The rows below come in pairs that one turn or mirror swaps. Which row does each named row swap with?
The rows were stretched afterwards, more along some directions than others.
nuno: | -356 |   59 |  -74 | -133 |    5 |   93 |  -10 | -142 | -141 |  -17 | -114 |  135 | -142 |  115 |  -25 |  214 |  -14 |  141 |  -20 |  199 |  -19 |   71 |  -47 |  115 |  109 |   66 |
buz: |   21 |  131 |  140 | -177 |  130 | -269 |  -54 |  -61 |   37 |   73 |  271 | -236 |   15 |   35 | -179 |   19 |  135 |   63 |   -1 |  127 |    1 | -115 |   89 |  211 |    4 | -202 |
Riba: | -184 |  -48 |  -85 | -107 |  -73 | -153 |  118 | -116 | -225 |   -1 | -211 |   69 |    7 |   28 |  -19 |  385 |  172 |  191 |  -29 |  177 | -131 |  -43 |  -48 |   11 |  122 |  164 |
sebir: |   58 |   23 |  -73 |  158 | -171 | -194 |  -69 |   88 |   65 |  -54 |   58 | -357 | -215 |   -2 |   35 |    0 |   31 | -207 |   34 |   97 |   13 | -130 |  135 |   48 |  115 |   24 |
gote: |  155 |  -17 | -304 |  209 |   84 | -338 |   19 | -127 |    0 | -143 |  125 |  -69 | -254 |   40 | -305 |  289 | -145 |   60 |  -28 |  -40 |   21 | -161 |   36 |  -96 |  -55 |  -90 |
Lisu: |  101 |  -68 |  255 | -114 |  172 |  298 |  -80 |   65 |   14 |  243 |  184 |   29 |  142 |  -77 |  -45 | -346 | -117 |   11 |   20 |  -57 |  -12 |  194 |   99 |  -95 | -132 | -277 |
Zomiv: |  -16 |   94 |    5 |  -90 |  -37 |   80 | -143 |  -83 |  201 |  -50 |  -28 |  -70 | -249 | -162 |  -39 |  -14 | -162 |  -53 |  -16 |  129 |  238 |   16 |  210 |  132 |  129 | -148 |
Lavo: |  101 |  -35 |  -87 |  -33 |  143 | -106 |  134 | -195 | -156 | -106 |   79 |  175 |   75 |   59 |  102 |   34 | -257 |  108 | -113 |   68 |  -79 |   55 |   -8 | -233 |  -54 |  159 |
gon: |    7 | -189 |  106 |  -30 | -231 |   20 | -269 |   44 |  152 |  109 |  -11 | -372 |  173 |  -17 |  123 | -107 |  -83 |  -60 | -189 |  200 | -195 |   79 |  144 |  156 |   22 | -113 |
pum: |  177 |   69 |   75 |  -90 | -235 |   -1 |   24 | -110 |   29 |  228 |  -52 | -197 | -104 |  -45 | -208 |  111 |  112 |  -97 |  135 |   42 |   60 |  -35 |   -9 |   24 | -127 | -126 |
vuk: |  105 |  165 | -161 |   93 |  208 | -248 |   42 | -121 |  -76 | -174 |  -15 |   11 | -122 |   66 | -161 |   13 | -261 | -123 |   90 |  -70 |   75 |  -25 |   39 |   67 |   14 | -157 |
zuzi: | -414 | -186 | -130 |   20 |   -4 |  184 |  231 |  -24 | -116 |  -61 | -151 |  322 |    8 |   22 |  214 |  114 |  246 |  137 | -104 |  -13 |  -87 |  200 | -267 | -134 |   69 |  283 |
zuk: |  -92 |  -27 | -223 |  196 |   -5 | -156 |  -89 |   99 |   38 |   36 |  -84 |  -75 | -119 |  -26 |  -99 |   74 | -122 |  -83 |   -6 |  -71 |  106 |    8 |  136 |   47 |   69 |    1 |
lim: |  -59 |   48 |  102 |   44 |   72 |  -88 |  -31 |   98 |   93 |  -60 |   16 |  -42 |  100 |   85 | -131 | -212 |  204 |  -17 |  -83 |   80 |  147 |   43 |  139 |   71 |   65 |  -85 |
liv: | -222 |   45 | -222 |   49 | -155 |  137 |  104 |  -68 | -169 |  148 | -281 |  152 | -137 |   -9 |  202 |  222 |  152 | -157 |  354 |  -19 |   50 |   27 | -241 |   48 |  -80 |   54 |
lif: |  -65 |   87 | -239 |  310 |  -11 |  -43 | -236 |  157 |  132 |  -88 | -162 |  -70 |  -26 |  -79 |   12 |  -52 | -187 | -152 |  100 | -188 |  209 |   -8 |  -86 |   51 |  -91 |  218 |
Ver: |  -64 |   89 | -235 |  146 | -124 |  211 |  160 |  168 |   21 |    3 | -375 |  244 |  162 | -166 |   40 |   84 | -177 |  183 |  298 | -200 |   39 |   56 |  -45 | -293 |  -74 |  189 |
san: |  -52 |  -45 | -114 |  -53 |  -48 | -217 |  109 |   35 |  -50 | -135 | -117 |   69 |   56 |  -29 |   77 |   70 |   15 | -171 |  117 |  -13 |   86 |  106 | -207 | -109 |   -5 |   79 |
zov: |  -66 |  -24 |  215 | -113 |    2 |  -60 |  -28 |   14 |  -63 |  127 |  198 | -184 |   91 |  -17 |  133 |  -91 |  222 |   -8 |   60 |  118 | -159 |  -51 |  -36 |  129 |  -58 |  -12 |
zalo: |  -77 |   88 | -120 |   83 |   72 | -258 |  286 |   82 |   -3 | -242 |  104 |  127 |  -91 |   99 |   69 |   78 |   82 |    0 |  -83 |   77 |  103 |   68 |   -9 |  -74 |   92 |  149 |
Pil: |  182 |   12 |  169 |   95 |   41 | -292 | -142 |  -30 |  108 |  -33 |  207 | -318 | -157 |   32 | -156 | -130 |  -84 | -120 | -204 |  106 |  -61 | -197 |  217 |   34 |   63 |  -31 |
miv: |   72 | -221 |  -34 |  138 |   52 |  -17 |  135 |   68 | -124 |    8 |  151 |  135 |  -28 |   28 |  147 |  -22 |   80 |  -10 |  -66 |   34 | -120 |   72 |  -85 | -325 |  -64 |  238 |
ranop: |  377 |  134 |  314 |   32 |  -12 | -428 | -294 | -105 |   75 |  102 |  175 | -270 |   23 |  134 | -172 |  -43 |   42 | -187 | -158 |  115 |  -29 | -204 |  191 |  228 | -204 | -240 |
bap: |   41 |  160 |   82 |  110 |   16 | -313 |  -55 |  115 |   54 |  -57 |  122 |   -7 |  -26 |  155 | -141 | -191 |  168 | -169 | -115 |  -22 |  161 |  -19 | -163 |  -87 |  -46 |   25 |
zef: |   69 |   78 |   29 |  385 |  -29 | -223 |   23 |  173 |   44 | -250 |  110 |  -17 | -130 |   95 |  140 |   -3 |   80 | -219 |  223 |  -23 |   -7 | -157 |   90 |  100 |  -82 |    0 |
Dadon: | -114 |  232 |  162 |  119 |   43 |  154 |   91 |  136 |   56 | -116 |  250 |   30 | -218 |  -31 |   72 | -278 |  129 | -169 |  127 |  -63 |  190 |   25 |   14 |   74 |   30 | -225 |
rigon: |   81 | -170 |   42 |   32 |   82 | -429 |   39 | -149 |  105 | -128 |  250 | -108 |   39 |  120 | -129 |  213 |  -41 |  136 | -347 |  207 | -198 | -144 |   97 |  -22 |   27 |   42 |
nuz: |  -30 |  -56 | -217 |   64 | -143 |  106 |  -79 |   73 |  -71 |  147 | -122 | -127 |   42 |  -69 |  -41 |   61 |  -48 |  -92 |  318 | -157 |   -6 |   96 | -141 |  -12 | -183 | -258 |
Kekam: | -100 |    2 |   53 |   14 |   61 |  -75 |   36 | -172 | -198 |   60 |   88 |  -45 | -121 |  -57 |    5 |  197 |  202 | -221 |  -95 |  -56 |  -15 |  -67 | -197 |  183 | -134 |   -6 |
Niz: |   48 |  -34 |   39 |  -47 |  -45 |    0 |  188 |  -55 | -287 |  -46 | -135 |  -20 |   91 |  -74 |  -54 |   79 |   25 |  -41 | -147 |   -4 | -259 |   79 |    2 |  -54 |   41 |  -86 |
tez: |  -76 |   19 |  -32 |  115 |  128 | -168 | -184 |   90 |  -49 | -163 |  138 | -137 |   63 |   71 | -105 | -169 | -206 | -174 |  -31 |  -59 |  -55 |  -40 | -143 |   93 |   35 | -101 |
Mubap: | -292 |   77 |  160 | -128 |  125 |   15 |  138 | -102 | -168 | -154 |  -33 |  180 | -105 |  181 |  -47 |   77 |  234 |  -20 | -123 |   81 |  -33 |   31 | -112 |  147 |  147 |   69 |
kunes: | -178 |   -2 |    9 |  -10 |  -46 |  -40 |  -40 | -212 |  -89 |  147 |  156 |   38 | -219 |   16 |   11 |  291 |  153 |  -21 |  -76 |  121 |  -41 | -257 | -224 |   47 |  -47 |   89 |
Zavib: |   32 |  -41 | -145 |  198 |  -54 | -225 |  115 |   26 |   18 | -122 |  261 | -192 | -292 |  101 |   24 |   45 |  317 |  -98 |  -88 |  173 |   -9 |  -71 |   89 |   37 |  100 |  -39 |
nede: |   82 |   15 | -130 |   39 |   64 | -136 |   94 | -244 |  -99 |   37 | -342 |   35 |  -52 |   78 |   96 |  150 | -213 | -155 |   54 | -198 |   30 |  -31 |  -39 | -185 | -139 |   46 |
gifem: | -250 |  106 | -202 |   48 |  -19 |  -42 |  136 |  127 | -228 | -178 |  -99 |  227 |  -82 |   19 |  278 |  176 |  166 |   -8 |  409 |   68 |  -49 |   63 | -123 |   41 |  118 |  252 |
teve: | -137 |  -63 | -246 |  185 |   73 | -172 |  171 |  -46 |  -81 | -325 |  158 |  -38 | -222 |   32 | -127 |  139 |   32 |  -61 |   -2 |  -96 |   20 |  -41 | -194 |  -35 |   92 | -122 |
Pezub: |  107 |  101 |  -83 |   15 |  -72 |   28 |  128 |   32 | -115 |  -98 | -224 |  -85 |  101 | -153 |   69 |   -2 | -412 |    5 |  275 | -146 |   -7 |   52 |  170 | -151 |   44 | -111 |
kivud: |   67 |  -26 |   28 |  -23 |   43 |  141 |   20 |  -26 |   30 |  -17 | -125 |    1 |  151 |  -80 |   22 | -296 | -350 |  -51 | -135 | -215 |   19 |  245 |   34 | -215 |  -23 | -108 |
Duzos: |  158 |   66 |  143 | -148 |  -50 |  145 |  -23 | -147 |   15 |   44 |  -72 |   -4 |  -25 | -121 | -145 |   32 | -376 | -117 |   69 |  -17 |   65 |  -11 |  161 |  -82 |  -90 | -136 |
lenun: |  -12 | -234 |  -22 |  173 |   21 |  197 |   97 |  -34 |  -89 |  169 |  164 |   30 |   24 | -101 |   20 |   69 |  245 | -101 |  143 | -126 | -126 |  -74 | -229 | -197 | -102 | -149 |
maba: | -289 |  -32 | -168 |   35 |  137 |  136 |   66 |  -81 | -176 | -174 | -253 |   51 |  -70 |   57 |  328 |   52 |   22 |  -28 |  115 |  -30 |  -86 |  128 |  -14 |  181 |   75 |   43 |
kug: |  -56 |  150 |   96 | -118 | -130 |  146 | -117 |  153 |  152 |  169 | -126 | -120 |   74 |  -20 |   22 | -249 |  -43 | -133 |  -18 |   47 |  200 |  228 |  109 |  114 |   20 | -210 |
gisiv: | -101 |   39 | -242 |  114 |  -43 | -136 |  129 |  193 |  -12 |  -87 | -267 |   17 | -149 |   16 |   18 |   72 | -188 | -191 |  337 | -294 |  176 |   74 | -134 |  -84 | -117 |  120 |
Guze: |  219 |  261 |  163 | -127 |   69 |  -94 |   20 | -135 |  -93 |  110 |  -16 |   17 | -117 |  -45 | -187 |    5 | -259 | -218 |  227 | -111 |   88 |  -45 |  148 |  -54 |  -36 | -314 |
mirom: |  188 | -159 | -152 |  -30 |   69 |  -95 | -169 | -175 |   86 |  -42 |  142 | -196 |  -66 |  -64 | -258 |  133 |  -22 |  110 | -279 |  200 | -162 | -109 |  198 |   76 |   82 | -153 |
Bamop: |   87 | -219 | -280 |  122 | -177 |  180 |  128 |   54 |    5 |   96 | -170 |   14 |  103 | -159 |   40 |  127 |  -53 | -135 |  295 | -178 |  -98 |   -2 | -133 | -322 | -143 |  -67 |
suf: |  230 | -185 |  -90 |  238 |  114 | -111 | -250 |  -62 |   72 |  -47 |  267 | -240 |  -43 |  -34 | -157 |  -67 |    0 |    1 | -248 |   74 | -115 | -126 |   79 |  -49 |   71 |  -75 |
muze: |  -55 |  123 |   65 |  306 |  -57 | -182 |  140 |  209 |   81 |  -81 |    3 |  -18 | -163 |   18 |    1 | -129 |  129 | -272 |  156 |  -98 |   39 | -139 |  -16 |  -69 |   90 |  -20 |
gaz: |  189 |  119 |   25 |   18 |   45 | -103 |  -81 |   97 |  210 |  150 |  158 | -225 |   64 |   42 | -231 | -274 |  -22 |  -87 |  117 |  -85 |  169 |   43 |  128 |  -12 | -109 | -406 |
Lile: |   43 |  108 | -124 |  108 |   40 |  -84 |   84 |  123 |   79 | -246 |   80 |  -99 |  -56 |    0 | -187 |  -52 |  -43 |   64 |  234 |    6 |   67 |   51 |   64 |  103 |   54 |  -39 |
tofi: |  208 |  -82 |   -2 |  133 |   79 |  -13 |  -74 |   60 |  198 |  162 |  -38 | -196 |   82 |  -84 | -154 | -233 | -124 |  -56 |  -65 | -149 |  174 |   58 |  171 | -214 |  -62 |  -93 |
doma: |   -3 |  -35 | -136 |  -74 |  -19 | -214 |   42 |  -51 | -214 |  162 |   80 | -102 |   96 |  -76 |  167 |  159 |   52 |   -4 |   40 |   -9 |  -60 |   53 |  -25 |   65 | -101 |   35 |
Datev: |  -59 |   87 | -152 |  -13 |   29 |  -62 |  286 |  -18 | -256 | -157 | -127 |  155 |  111 |   66 |   96 |   51 | -381 |  -85 |  309 | -184 |  -27 |  139 | -173 | -293 |  -95 |   29 |
razu: |    8 |  211 |    8 |   -8 |  -72 |  157 |   86 |   56 |  -18 |  -94 | -183 |   85 |   66 |  -18 |  229 | -152 | -244 |  -83 |  268 | -183 |  135 |   81 |  -38 | -159 |  -54 |  148 |
vizan: |  -44 |   23 | -168 |    6 | -155 |   15 | -238 |  -63 |  163 |  143 |  -92 | -159 |  -65 |  -43 | -195 |   44 |  -54 |   18 |   20 |  -66 |  193 |  -24 | -139 |   -9 |  -70 | -153 |
gona: |  194 |   33 |   28 |  146 | -116 |  -81 |  220 |  -14 |  -57 | -128 |  111 | -122 |  -80 |  -55 |  236 | -104 |   86 | -172 |   15 |   29 |   82 |  -47 |  171 | -170 |  -12 |   55 |
Beza: | -337 | -149 |  -21 |    8 |  -30 |  369 |  141 |   27 | -170 |   69 | -224 |  282 |   70 |   52 |  136 |  -41 |   -2 | -102 |  124 |  -24 |  -67 |  224 | -176 | -110 |    9 |  -26 |
vime: | -180 |  -95 | -150 |  -45 |  -54 |  -34 |   74 |   46 | -155 | -213 | -106 |  177 |  117 |   19 |  135 |  206 |   34 |   61 |  120 |  137 |  -95 |   80 | -161 |  -33 |    0 |  375 |
rilu: |  137 |  209 |  314 | -156 |   36 | -281 | -186 |  -60 |   10 |  113 |  291 | -315 |   29 |  -14 |   18 | -207 |  225 |  -12 | -193 |  242 | -103 | -101 |  145 |  328 |   56 | -172 |
Kisin: |  -59 | -227 |  -26 |   45 |   39 |   69 |  143 |  -16 | -142 |    6 |  177 | -171 |  -42 |  -88 |  281 |  -11 |  371 |   17 | -125 |  139 | -119 |  100 |   48 |   41 |   67 |   85 |
sov: |   46 |  149 |   63 | -330 |   39 | -112 | -231 | -157 |   19 |  183 |   10 | -254 | -162 |  -36 |  -84 |   65 |  -83 |   79 |  -74 |   83 |  111 |   27 |  145 |  357 | -103 | -125 |

vuk pairs with liv
sebir pairs with buz
mirom pairs with Bamop
Kekam pairs with lif
bap pairs with Dadon
Pil pairs with zov
Zavib pairs with gaz
nede pairs with maba
kug pairs with zalo
Mubap pairs with razu
teve pairs with vizan
gona pairs with lim
zef pairs with ranop
gon pairs with rigon
pum pairs with Lile

